[ 55 -44  63 -33 -11]
The entry just right of -33 -> -11
The entry just left of -33 is 63
Read off the minimum.
A: -44

Questions about the row below.
1) Read off the entry just right of -39.
2) Read off the median entry.
3) Read off the entry just left of the smallest entry.
4) Read off the entry just right of the centre entry.
-28  -44  -15    1  -40  -17   24  -20   64   47   49   -9  -39  -64   67
1) -64
2) -15
3) -39
4) 64

W =
[[-20 -50 -20 -37 -43   9   2 -26 -23  14  11 -16  67 -10  -8 -20]
 [ 17  24 -13 -64  -9 -10 -26  -5   0  -1 -11 -44  -6  46 -37 -46]
 [ 20 -50  -2  42 -63  26   2 -41 -22  14 -29   3 -28  -8 -13  11]
 [-53  26 -47  -1  -3 -18   0  31 -49  51  18  -2  17   7 -31  11]
 [-32  35  39 -29 -20 -22 -18   8  52 -23  -9 -28 -57  -9 -18  -7]]
Counting starts at 0.
The entry in row 0 and column 1 is -50
Find the entry at row 2, column 0.
A: 20
The entry in the bottom-right corner -> -7
Find the entry at row 0, column 0.
A: -20
Find the entry directly below -41.
A: 31
The bottom entry of the column that holds the largest entry is -57
Find the entry just left of -7.
A: -18
The bottom entry of the column that holds the smallest entry -> -29
The entry in row 0 and column 2: -20
The entry just left of -46 is -37
Find the entry in the top-right corner.
A: -20
The entry directly above -64: -37
The entry just left of the largest entry is -16
Find the bottom-left entry.
A: -32
The entry directly above 31: -41
The entry in row 1 and column 2: -13
Find the entry directly below the smallest entry.
A: 42
The entry in row 2 and column 1 -> -50

Questions about the row below.
1) Which number is the smallest entry?
2) Which number is the entry just left of the smallest entry?
[179, 38, 120, 1, 225, 170, 97, 54, 38, 142, 245, 144]
1) 1
2) 120

data =
-399	125	343	-536
829	785	-671	523
-520	36	59	-382
Counting starts at 0.
Give the entry directly above the largest entry.
-399
Give the entry in row 0 and column 1.
125

Questions about the row below.
1) Report the second smallest entry.
2) Report the 1st entry.
3) Report the third entry from the left.
4) Report the 2nd entry from the right.
5) Report the last entry.
-27,-24,-16,78,-7,30,10,-2,-18,-9,-6,-15
1) -24
2) -27
3) -16
4) -6
5) -15

M =
0,-46,6,-39,-59,39,-13,-1,-16,3,5,36
-7,32,24,43,47,-10,10,9,4,0,4,-52
-30,14,62,25,29,41,-1,9,4,-22,33,-29
21,35,-49,4,16,-68,10,3,12,12,-41,-21
8,4,-67,17,-10,-58,9,-14,-12,5,-35,11
20,46,-9,-21,22,-43,1,17,33,10,-30,-35
20,-34,-55,-24,-55,-22,-5,-12,-16,16,-33,39
9,-45,-30,-38,-66,9,-10,-8,-18,9,-15,46
23,-23,-60,-30,-50,-33,-5,-9,-10,18,-38,33
11,-37,-58,-13,-54,-19,-2,-16,-26,9,-26,43
14,-37,-14,-48,-60,14,-15,0,-5,13,-15,35
6,55,-17,19,45,-55,10,8,25,-3,-25,-39
16,50,-19,-10,28,-53,6,13,30,6,-32,-34
-5,52,9,33,55,-32,11,9,20,-7,-9,-49
-33,-35,28,40,-11,49,-2,-13,-33,-18,31,13
-15,-55,-6,-9,-56,38,-7,-15,-34,-9,12,47
Counting starts at 0.
The entry at row 1, column 2 is 24
The entry directly below 40 -> -9
The entry at row 1, column 0 -> -7
Which number is the entry in the bottom-left corner?
Answer: -15
The entry in row 0 and column 0 is 0
The entry just left of the smallest entry -> 16
The bottom-right entry is 47
Which number is the entry in the top-right corner?
Answer: 36
The entry at row 0, column 2 is 6
The entry in row 2 and column 0: -30
The entry just left of the largest entry is 14
The minimum is -68
The entry directly below the smallest entry -> -58
The entry just left of -45 is 9
Which number is the entry just right of the largest entry?
Answer: 25
Which number is the entry in row 1 and column 1?
Answer: 32
Which number is the entry directly above the smallest entry?
Answer: 41
The entry directly below the largest entry: -49
Which number is the top entry of the column that holds the smallest entry?
Answer: 39
Which number is the entry just right of the smallest entry?
Answer: 10

Questions about the row below.
1) What is the entry just right of the largest entry?
2) What is the 3rd entry from the left?
3) What is the entry just right of -570?
4) What is the first entry?
5) What is the 2nd entry from the left?
6) What is the last entry?
7) What is the fifth entry from the end?
8) What is the entry just left of -532?
array([ 607,  567, -570, -578,  875, -206, -491, -207, -333,  619, -534,
       -678,  505, -532, -613,  116])
1) -206
2) -570
3) -578
4) 607
5) 567
6) 116
7) -678
8) 505
